[[112 116 122]
 [122 143 115]
 [105 124 135]
 [142 142 122]
 [142 136 143]
 [142 144 133]
 [106 125 146]
 [128 147 118]]
->
[[128 147 118]
 [142 144 133]
 [122 143 115]
 [142 142 122]
 [142 136 143]
 [106 125 146]
 [105 124 135]
 [112 116 122]]

[[129 150 106]
 [112 134 123]
 [126 109 149]
 [133 111 145]
 [123 148 111]
 [126 100 154]]
->
[[129 150 106]
 [123 148 111]
 [112 134 123]
 [133 111 145]
 [126 109 149]
 [126 100 154]]

[[135 129 116 108 138 142 139 116 128 131 105 131 150]
 [135 132 117 108 138 141 139 116 128 136 108 131 150]
 [122 124 143 151 124 129 120 143 122 123 154 118 148]
 [120 125 141 152 124 127 118 140 112 131 156 115 148]
 [138 131 120 110 136 144 141 117 124 126 106 131 151]]
->
[[135 132 117 108 138 141 139 116 128 136 108 131 150]
 [138 131 120 110 136 144 141 117 124 126 106 131 151]
 [135 129 116 108 138 142 139 116 128 131 105 131 150]
 [120 125 141 152 124 127 118 140 112 131 156 115 148]
 [122 124 143 151 124 129 120 143 122 123 154 118 148]]

[[149 127 110 110 115 122 107 141 129 136 110]
 [132 132 144 141 115 120 151 120 140 151 117]
 [139 142 133 151 126 117 148 122 117 147 128]
 [120 114 129 144 148 151 139 144 133 125 115]
 [150 113 111 134 135 123 118 108 132 108 150]]
->
[[139 142 133 151 126 117 148 122 117 147 128]
 [132 132 144 141 115 120 151 120 140 151 117]
 [149 127 110 110 115 122 107 141 129 136 110]
 [120 114 129 144 148 151 139 144 133 125 115]
 [150 113 111 134 135 123 118 108 132 108 150]]

[[108 135 128 128 101 127 129 124 131 113 129 133 141 123 123]
 [119 137 125 123 135 136 112 128 131 127 110 121 121 125 151]
 [145 118 145 143 130 124 143 147 106 126 137 132 141 134 114]]
->
[[119 137 125 123 135 136 112 128 131 127 110 121 121 125 151]
 [108 135 128 128 101 127 129 124 131 113 129 133 141 123 123]
 [145 118 145 143 130 124 143 147 106 126 137 132 141 134 114]]

[[126 132 131 128]
 [129 123 126 122]
 [135 130 136 142]
 [128 124 137 126]
 [134 109 114 129]
 [113 139 109 148]
 [132 113 125 133]
 [107 128 128 105]]
->
[[113 139 109 148]
 [126 132 131 128]
 [135 130 136 142]
 [107 128 128 105]
 [128 124 137 126]
 [129 123 126 122]
 [132 113 125 133]
 [134 109 114 129]]

[[105 138 124 140 127 127 126 138 127 125 137 126 103 146]
 [104 140 121 136 136 131 131 134 130 125 141 122 111 149]]
->
[[104 140 121 136 136 131 131 134 130 125 141 122 111 149]
 [105 138 124 140 127 127 126 138 127 125 137 126 103 146]]

[[128 149 148 127 127 126]
 [135 141 140 135 135 137]
 [121 156 154 121 120 121]
 [134 143 141 134 133 133]
 [150 126 125 150 150 149]]
->
[[121 156 154 121 120 121]
 [128 149 148 127 127 126]
 [134 143 141 134 133 133]
 [135 141 140 135 135 137]
 [150 126 125 150 150 149]]
---
[[114 131 148 147 121]
 [157 108 127 118 117]
 [132 116 132 128 132]
 [137 123 120 118 132]
 [114 130 145 150 123]
 [124 133 138 147 135]
 [117 129 136 125 122]
 [132 129 116 102 127]
 [114 130 148 150 123]
 [117 127 134 128 127]
 [109 129 127 121 142]
 [130 129 113 106 129]]
->
[[131 148 147 121 114]
 [108 127 118 117 157]
 [116 132 128 132 132]
 [123 120 118 132 137]
 [130 145 150 123 114]
 [133 138 147 135 124]
 [129 136 125 122 117]
 [129 116 102 127 132]
 [130 148 150 123 114]
 [127 134 128 127 117]
 [129 127 121 142 109]
 [129 113 106 129 130]]

[[116 120 111 123 143]
 [127 129 129 129 129]
 [121 153 110 126 141]
 [124 119 128 129 153]
 [124 120 128 129 155]
 [127 128 129 128 128]
 [129 128 128 128 128]
 [101 151 125 140 121]
 [128 128 127 128 128]
 [128 127 127 129 129]
 [115 131 113 133 105]]
->
[[120 111 123 143 116]
 [129 129 129 129 127]
 [153 110 126 141 121]
 [119 128 129 153 124]
 [120 128 129 155 124]
 [128 129 128 128 127]
 [128 128 128 128 129]
 [151 125 140 121 101]
 [128 127 128 128 128]
 [127 127 129 129 128]
 [131 113 133 105 115]]

[[100 156 157 154]
 [ 99 156 157 157]
 [101 156 155 126]
 [155 100 100 106]
 [100 155 156 127]]
->
[[156 157 154 100]
 [156 157 157  99]
 [156 155 126 101]
 [100 100 106 155]
 [155 156 127 100]]

[[144 109 100 121 116 110 110 113 103 140 113 118]
 [104 110 104 103 137 145 103 151 122 106 135 146]
 [119 103 153  99 149 138 141 144 107 102 102 150]]
->
[[109 100 121 116 110 110 113 103 140 113 118 144]
 [110 104 103 137 145 103 151 122 106 135 146 104]
 [103 153  99 149 138 141 144 107 102 102 150 119]]

[[110 142 144 137 130 125 123 131 117 156 152]
 [114 139 127 136 136 115 129 124 118 149 152]
 [111 138 120 143 129 124 117 123 122 152 138]]
->
[[142 144 137 130 125 123 131 117 156 152 110]
 [139 127 136 136 115 129 124 118 149 152 114]
 [138 120 143 129 124 117 123 122 152 138 111]]

[[139 137 119 114 125 125 112 123 116 147 119 126]
 [131 132 142 123 121 143 131 126 129 144 139 143]
 [136 138 118 114 122 129 118 112 117 149 125 122]
 [132 147 115 127 117 131 127 137 122 148 133 121]
 [143 144 132 118 117 119 120 121 133 143 118 135]
 [137 143 123 122 118 127 123 133 128 148 142 126]]
->
[[137 119 114 125 125 112 123 116 147 119 126 139]
 [132 142 123 121 143 131 126 129 144 139 143 131]
 [138 118 114 122 129 118 112 117 149 125 122 136]
 [147 115 127 117 131 127 137 122 148 133 121 132]
 [144 132 118 117 119 120 121 133 143 118 135 143]
 [143 123 122 118 127 123 133 128 148 142 126 137]]
